Each named turn below is shown by a few rows before and after it. Which turns, in which order, take the first row of each later pair to the second? The first pair is answered.
R:
-.31  .28  .05  -.24  -.10  .00  -.04  -.17 -> -.37  .18  -.03  -.20  -.20  -.10  .00  -.06
.03  -.01  .07  -.47  -.03  .13  -.03  .22 -> .01  .17  .16  -.39  -.01  .26  -.11  .07
.06  .09  .00  -.23  .35  -.08  .10  .08 -> .03  .29  .10  -.12  .28  .01  .00  -.10
J:
-.02  -.23  -.19  -.22  .11  -.17  .13  .20 -> -.17  -.06  -.10  -.30  .19  -.21  .11  .15
.18  -.32  -.19  -.40  .19  .08  -.01  .30 -> .04  -.18  -.11  -.52  .26  .01  -.01  .30
-.12  .65  .17  -.20  .28  -.08  -.17  .02 -> .08  .62  .22  .04  .24  .19  -.24  -.14
Y:
.08  .21  .17  .41  .15  .02  -.39  -.28 -> .28  -.50  -.22  .00  .16  -.06  -.17  .25
-.12  .10  .01  .39  .16  -.18  .03  -.26 -> .14  -.37  -.19  .28  .10  .02  .12  -.02
.06  -.27  -.04  -.11  -.05  .07  .06  .15 -> -.21  .16  .14  .00  .03  -.11  -.01  -.04
A:
.17  -.04  -.16  .05  .22  -.23  -.04  .00 -> .02  -.03  -.17  .02  .13  -.33  -.02  .03
.13  .21  .04  -.02  .11  -.19  -.11  .08 -> .07  .23  .06  -.04  .09  -.22  -.09  .10
-.14  -.09  .02  -.06  -.52  .11  -.18  -.07 -> -.08  -.09  .05  -.07  -.45  .24  -.20  -.08
-.11  .16  -.05  -.26  .24  .02  .04  .02 -> .01  .11  -.06  -.19  .34  .10  -.01  .00
Now pairs of rows:
Between the rows of a pair lie two turns.
.61  -.43  -.13  .44  .15  .04  -.05  -.11 -> -.32  .05  -.07  -.18  .24  -.73  .16  .22
Y then A
.03  .24  .25  .26  .05  -.04  -.07  -.08 -> -.08  .17  .18  .08  .09  -.31  .02  .10
Y then Y
.32  -.22  -.13  .28  .03  .09  .00  -.19 -> .07  -.31  -.29  .16  -.10  -.23  .15  .03
J then A
.08  .11  .00  -.40  .01  .27  -.15  -.16 -> -.06  .04  -.06  -.52  .06  -.02  -.08  .02
J then Y
.27  -.13  -.15  .01  -.04  .32  -.09  .07 -> -.18  .19  -.06  -.33  .20  -.07  -.04  .17
Y then A
-.50  .21  .15  .03  -.04  -.23  .06  .07 -> .09  -.34  .00  .12  -.15  .44  .00  .08
J then Y
-.23  .10  -.11  -.02  -.13  -.52  .20  .09 -> .24  -.11  -.11  .38  -.36  .07  .06  -.17
Y then J
-.05  -.20  -.11  -.24  -.06  .04  .19  .26 -> -.15  .30  .18  -.02  -.01  .24  -.01  -.11
J then Y
.18  .19  .20  .13  .06  .36  -.10  -.22 -> .00  -.08  -.03  .34  -.43  -.06  .10  -.01
R then R
.32  .09  .02  .30  .13  -.03  -.13  -.23 -> .01  .10  -.01  .36  -.18  -.31  .00  -.12
R then A
.13  .03  -.10  .12  -.08  -.12  -.02  .32 -> .11  .27  .05  .12  .10  -.10  -.10  .18
R then Y
-.41  .13  .07  -.20  -.29  -.13  .12  .17 -> -.02  -.07  .06  .14  -.48  .37  .02  -.03
Y then J
.01  .06  .33  .17  .12  .66  -.32  -.53 -> .33  -.71  -.11  .27  -.12  .47  -.11  -.15
J then J
.25  .38  .14  .33  .08  -.01  -.21  -.49 -> .30  -.41  -.31  .24  -.33  -.25  .08  .05
R then Y
-.06  .00  .09  .00  -.29  .57  -.03  -.10 -> .08  -.16  -.03  .25  -.41  .38  .00  -.10
A then R
-.20  .16  .12  -.26  .21  -.10  .09  .17 -> .15  -.05  .09  -.11  .16  .40  -.04  .04
J then Y
-.12  .17  .02  .13  -.13  .24  -.07  -.13 -> -.18  -.08  -.17  .09  -.28  .01  .06  .10
R then Y
-.31  .33  .09  .05  .00  .02  -.16  -.18 -> -.41  .23  .03  -.09  -.16  .05  -.07  -.06
R then A
-.13  .25  .15  -.37  -.07  .50  .10  .09 -> .22  .05  .09  -.31  .14  .58  .04  .07
Y then A
-.24  .32  .21  -.15  .31  .01  -.12  -.25 -> -.20  .29  .20  .25  -.06  .05  -.13  -.40
R then J
.34  -.63  -.22  .12  -.38  -.03  .06  .25 -> -.37  .35  .18  .27  -.34  -.51  -.04  -.15
A then Y
.36  -.33  -.28  -.03  .28  .03  .05  .13 -> .25  .02  -.05  -.17  .53  .16  -.08  -.02
J then R
.04  -.21  .12  -.08  -.08  .54  -.11  -.08 -> -.09  -.22  .05  .09  -.38  .37  -.04  -.06
R then R
.25  -.04  -.06  .18  .01  .26  -.12  -.08 -> .02  .03  -.06  -.19  .31  -.07  -.02  .13
Y then R
-.03  -.09  -.04  .13  -.25  .04  .06  .06 -> -.05  -.01  .00  .18  -.26  .04  .01  -.02
Y then Y
-.12  -.17  -.04  -.22  .19  -.11  .00  .14 -> -.16  .15  .15  -.09  .22  .12  -.11  -.11
R then R
.02  .26  .20  -.02  .47  .12  -.12  -.09 -> .26  .09  .10  .26  .42  .07  -.12  -.12
A then J
.00  .18  -.04  .06  .23  -.28  .12  -.13 -> -.14  .24  .01  -.11  .21  -.22  .15  -.08
A then A
-.14  .02  -.10  .08  .13  -.25  .07  -.04 -> -.03  -.17  -.18  .05  .10  -.13  .10  .04
Y then Y
-.13  -.14  .00  .49  -.41  -.26  -.06  -.22 -> .14  -.59  -.21  .06  -.05  -.25  .06  .20
Y then R
.22  -.51  -.23  .01  .04  .17  .12  .10 -> -.01  -.47  -.29  .04  -.12  -.10  .19  .20
A then A
.44  -.35  -.20  .39  .15  -.19  .00  -.04 -> .42  -.35  -.20  .17  .34  -.23  .04  .09
R then J
-.10  .17  .03  -.06  -.07  .25  -.07  -.09 -> -.05  .01  -.06  -.23  -.01  .25  -.01  .05
Y then R
.15  -.31  -.21  -.16  .05  .16  .02  .22 -> .15  .09  .06  .02  .06  .43  -.14  -.13
R then R
-.16  .09  -.08  -.07  -.10  -.34  .09  .11 -> .08  -.01  -.06  .23  -.37  -.04  .03  -.04
Y then R
.15  -.26  -.06  .26  .08  .11  .06  .01 -> -.29  .02  .04  -.01  .14  -.20  .12  .11
Y then A
.54  -.13  .07  .17  .17  .44  -.12  -.09 -> -.05  -.03  .02  -.45  .43  -.30  .11  .33
Y then A
.16  .11  .06  .03  .26  .32  .03  -.20 -> .15  .00  -.04  .33  -.12  .23  .08  -.23
R then J
-.23  -.07  -.13  -.25  -.02  -.08  -.02  .25 -> -.03  .23  .10  .15  -.01  .19  -.22  -.15
Y then A
-.13  .16  .01  .07  -.13  -.24  -.05  .16 -> .09  .18  .10  .22  -.10  .08  -.19  -.04
R then Y
.11  -.20  -.05  -.18  .19  -.25  .07  .27 -> -.04  .23  .17  .30  -.07  -.23  -.07  -.13
Y then R
.22  -.13  -.13  .43  .06  -.15  .00  -.04 -> .14  .00  -.08  .48  .06  -.22  -.04  -.11
Y then Y
-.16  .19  .04  -.41  .22  -.05  -.06  .12 -> .31  .10  .06  .12  .17  .28  -.20  -.16
Y then A
.31  -.47  -.06  .23  -.14  .12  .04  .17 -> -.20  .03  .06  -.07  .18  -.54  .12  .24
Y then R
.26  -.09  -.44  .09  .28  -.10  .03  .23 -> .37  -.03  -.37  .23  .21  .12  -.06  .04
Y then Y
.56  .01  .00  .33  .34  -.09  -.08  -.22 -> .52  -.12  -.08  .45  .14  -.21  -.02  -.16
R then J
-.25  -.06  -.14  -.16  -.24  -.16  .11  .17 -> -.06  .11  .04  .08  -.27  .32  -.08  -.15
J then Y
.01  -.09  -.09  .12  -.19  -.32  .12  .10 -> .23  -.07  .00  -.18  .28  -.07  .03  .12
R then R
-.14  -.28  .12  -.23  .26  .12  .06  .15 -> -.09  .02  .29  .05  .35  .13  -.08  -.16
Y then A
-.11  .24  .19  -.18  -.15  .64  -.30  -.14 -> .39  .00  .03  .47  -.04  .30  -.34  -.28
A then A
.16  .34  .13  .31  .33  -.28  -.17  -.31 -> .00  .18  .00  .02  .41  -.62  -.01  -.02
Y then Y
.06  -.27  -.26  .12  -.23  -.05  .16  .15 -> -.25  .00  -.16  -.17  -.07  -.26  .19  .20
J then J
.08  .19  .10  -.04  .30  .11  -.27  -.32 -> .18  .01  .04  -.14  .28  .30  -.24  -.24
Y then R
-.11  -.20  -.11  .19  -.46  -.14  .14  .11 -> -.11  -.23  -.15  .05  -.27  -.31  .17  .26
Y then R
.11  -.23  -.09  -.14  .19  -.26  .12  .24 -> -.06  .18  .10  -.25  .30  -.25  .05  .11
J then J
.05  -.08  -.23  -.13  -.33  .35  .11  -.11 -> .09  -.14  -.26  -.29  -.21  .31  .16  .00
J then R
.02  -.01  .01  .16  -.17  .09  -.11  -.13 -> -.14  -.16  -.06  -.16  -.12  -.06  -.01  .11
Y then A
.01  -.18  -.23  .10  -.13  -.17  .09  .01 -> -.04  -.08  -.15  .15  -.08  -.24  .10  -.03
Y then R
.13  .55  .22  .08  .62  -.39  -.20  -.20 -> .76  -.48  -.20  .29  .04  .25  -.13  .06
R then Y
-.04  -.09  -.13  .09  -.03  -.58  .16  .15 -> -.03  .18  .08  .44  -.26  -.27  .02  -.24
Y then A
-.13  -.04  .29  -.41  -.25  .74  -.05  -.04 -> .42  -.48  .06  -.08  -.15  .67  -.06  .02
A then J
.40  -.20  -.24  .40  -.14  -.25  -.17  .05 -> .33  -.26  -.28  .09  .13  -.42  -.10  .21
R then J
.23  .15  .09  .33  .31  -.17  -.09  -.34 -> .02  .15  .02  .15  .38  -.47  .01  -.16
Y then Y
-.22  .07  -.20  .00  -.07  -.33  .22  -.04 -> -.18  .20  -.11  -.18  .19  -.25  .18  -.04
R then J
-.06  -.22  -.09  .37  -.16  -.14  .12  .26 -> -.13  -.28  -.10  -.05  .06  -.04  .17  .41
A then R
-.28  .05  .01  -.24  .04  -.17  .08  .10 -> -.08  -.23  -.13  -.25  -.04  .02  .11  .21
Y then Y
.06  -.10  .12  .05  -.18  .55  -.17  -.12 -> -.38  -.21  -.07  -.22  -.27  -.16  .09  .27
R then Y
-.14  .31  .10  -.05  .12  -.11  .00  -.06 -> -.19  .15  -.02  -.02  -.01  -.30  .08  .03
R then R
-.44  .00  .03  -.25  .00  -.12  .06  .17 -> -.13  .13  .19  .00  -.01  .43  -.15  -.16
R then Y
-.22  -.07  .03  -.28  -.22  .25  .00  .11 -> -.10  .10  .16  -.21  -.03  .41  -.11  -.08
Y then A
.13  .19  .16  -.06  .27  .23  -.09  -.14 -> .13  .16  .13  -.18  .27  .27  -.08  -.09
Y then R
.18  .07  -.11  -.30  .10  .32  .06  -.08 -> .01  .27  -.05  -.34  .17  .16  .03  -.12
Y then J
-.27  .23  .12  .00  -.38  .41  -.06  -.09 -> -.26  -.21  -.16  -.15  -.45  .07  .14  .27
R then R
.17  -.01  .04  -.14  .46  -.09  -.09  .02 -> .12  .14  .12  .08  .40  -.11  -.12  -.14
A then R
-.19  .01  .02  -.31  -.24  -.11  .07  .14 -> -.01  -.19  -.03  -.24  -.27  .09  .06  .12
Y then Y
-.15  -.21  -.14  .04  .05  -.40  .10  .22 -> .11  -.45  -.19  .13  -.05  -.07  .10  .19
Y then Y
-.21  .33  .10  .25  .05  -.31  -.07  -.19 -> -.37  .23  .01  .09  -.09  -.42  .05  -.01
A then R
-.29  .34  .18  -.07  -.12  .12  -.07  -.19 -> .03  .06  .06  .19  -.28  .34  -.10  -.26
J then J
.22  -.05  -.04  .27  -.09  .29  -.11  -.11 -> -.02  .31  .11  .27  -.04  .04  -.09  -.22
Y then Y
.55  -.11  -.01  .27  .37  .09  -.11  -.17 -> .25  .03  -.02  .60  -.02  -.30  -.04  -.24
R then A
.05  .24  .20  -.26  .21  .54  -.18  -.21 -> .15  .23  .13  .44  -.11  .30  -.22  -.38
A then R
-.28  .22  .06  .53  -.28  -.52  -.02  -.15 -> .13  -.31  -.05  .32  -.59  .46  -.05  -.07
A then Y
.01  -.34  -.07  -.24  -.33  .25  .11  .26 -> -.38  .33  .22  -.33  .01  -.09  .05  .07
R then Y
.00  .07  .09  .14  -.03  .23  -.06  -.16 -> .11  -.18  -.06  .16  -.12  .14  .01  -.01
J then J
-.03  -.04  -.10  .14  .18  -.35  .07  -.14 -> .17  -.24  -.17  .27  .08  -.13  .03  -.18
Y then J
-.03  -.05  .04  -.34  .30  -.10  .09  .16 -> -.14  .32  .22  -.07  .11  .05  -.05  -.15
R then R
-.32  .17  .04  -.17  -.20  .09  .04  .08 -> -.13  .17  .12  -.10  -.09  .37  -.07  -.07
J then A
-.04  .20  -.14  -.03  -.21  -.17  .01  .36 -> .05  .24  -.07  -.24  -.11  .20  -.07  .32
A then A
-.38  .21  .09  -.33  -.01  -.13  .02  .15 -> -.09  .06  .08  .17  -.43  .32  -.11  -.11
Y then R
-.10  -.30  -.22  -.05  .49  -.32  -.02  .39 -> .14  .11  .09  .59  .34  .15  -.33  -.23
Y then J
.13  .05  .01  .45  -.51  .07  .00  -.16 -> -.18  .13  .06  .20  -.62  .08  .05  -.10
A then A
.07  .01  .07  -.06  -.15  .35  -.09  -.08 -> .14  -.07  .02  .17  -.25  .21  -.08  -.09
A then R
-.58  -.07  .20  -.31  -.06  -.34  .04  .05 -> .05  -.35  .21  .22  -.35  .41  -.15  -.27
Y then J
.26  -.13  -.04  -.05  -.05  -.08  .04  .14 -> .09  .00  .03  -.20  .03  -.21  .08  .16
J then J
.04  -.21  -.10  .19  -.02  -.09  .02  .11 -> -.24  .10  .03  .10  -.04  -.15  .02  .03
Y then A
.29  -.22  -.23  -.08  .33  -.13  -.04  .18 -> .16  .14  -.01  -.13  .49  .00  -.14  -.02
J then R
-.08  .03  .02  .16  -.09  -.22  .03  .04 -> -.03  -.12  -.07  .10  -.09  -.19  .06  .13
Y then Y
-.05  .39  .18  .36  .33  -.05  -.18  -.23 -> .04  .28  .12  .53  .19  -.07  -.17  -.24
A then J
.29  .00  .05  .11  .20  -.18  -.06  -.18 -> -.06  .07  .00  .05  -.01  -.45  .07  -.07
A then A
-.18  -.09  -.19  -.20  -.37  .12  .03  -.03 -> -.29  .25  -.02  -.19  -.20  .00  -.05  -.19
R then Y
-.13  .05  .02  -.27  -.02  -.42  -.05  .24 -> .18  -.32  -.10  -.25  -.10  -.14  -.03  .29
Y then Y
.25  -.02  .11  -.20  .51  .08  -.16  -.15 -> .19  .18  .24  .14  .23  .19  -.24  -.37
J then R
-.29  .10  .00  -.03  .16  -.41  .04  -.03 -> .18  -.01  .06  .26  .12  .27  -.14  -.31
R then Y
.08  .35  .41  .29  .36  -.05  -.07  -.35 -> -.11  .21  .28  .50  .02  -.45  .06  -.24
A then R
-.18  .10  .05  -.17  .04  -.16  .00  .03 -> -.23  .17  .11  -.03  -.06  -.16  -.04  -.06
J then R
.39  -.11  -.02  .22  .18  .22  -.11  -.07 -> .36  -.24  -.12  .33  -.02  .08  -.05  -.04
R then J
.21  -.05  -.32  .32  -.16  -.37  -.03  .16 -> -.24  .25  -.19  .01  -.24  -.41  .01  .16
A then J
-.31  .44  .09  -.04  .42  -.13  -.04  -.05 -> .08  .31  .10  .35  .27  .27  -.18  -.28
J then J
.21  -.22  -.07  .14  .01  .06  .03  .08 -> .26  -.08  .01  .14  .07  .19  -.04  -.06
R then R
-.29  -.12  -.10  .07  -.45  -.04  .19  .24 -> -.33  .19  .11  .09  -.43  .27  .04  .00
Y then A
.00  -.23  -.14  -.25  -.14  .22  .12  .14 -> -.04  -.05  -.04  -.35  .06  .28  .07  .07
J then R
-.38  .25  .06  -.15  .27  -.09  .01  .22 -> -.06  .13  .06  .35  -.19  .40  -.12  -.04
Y then R
-.10  .50  .19  -.12  .38  -.03  -.14  -.16 -> -.17  .23  .02  -.36  .41  -.28  .02  .17
Y then Y
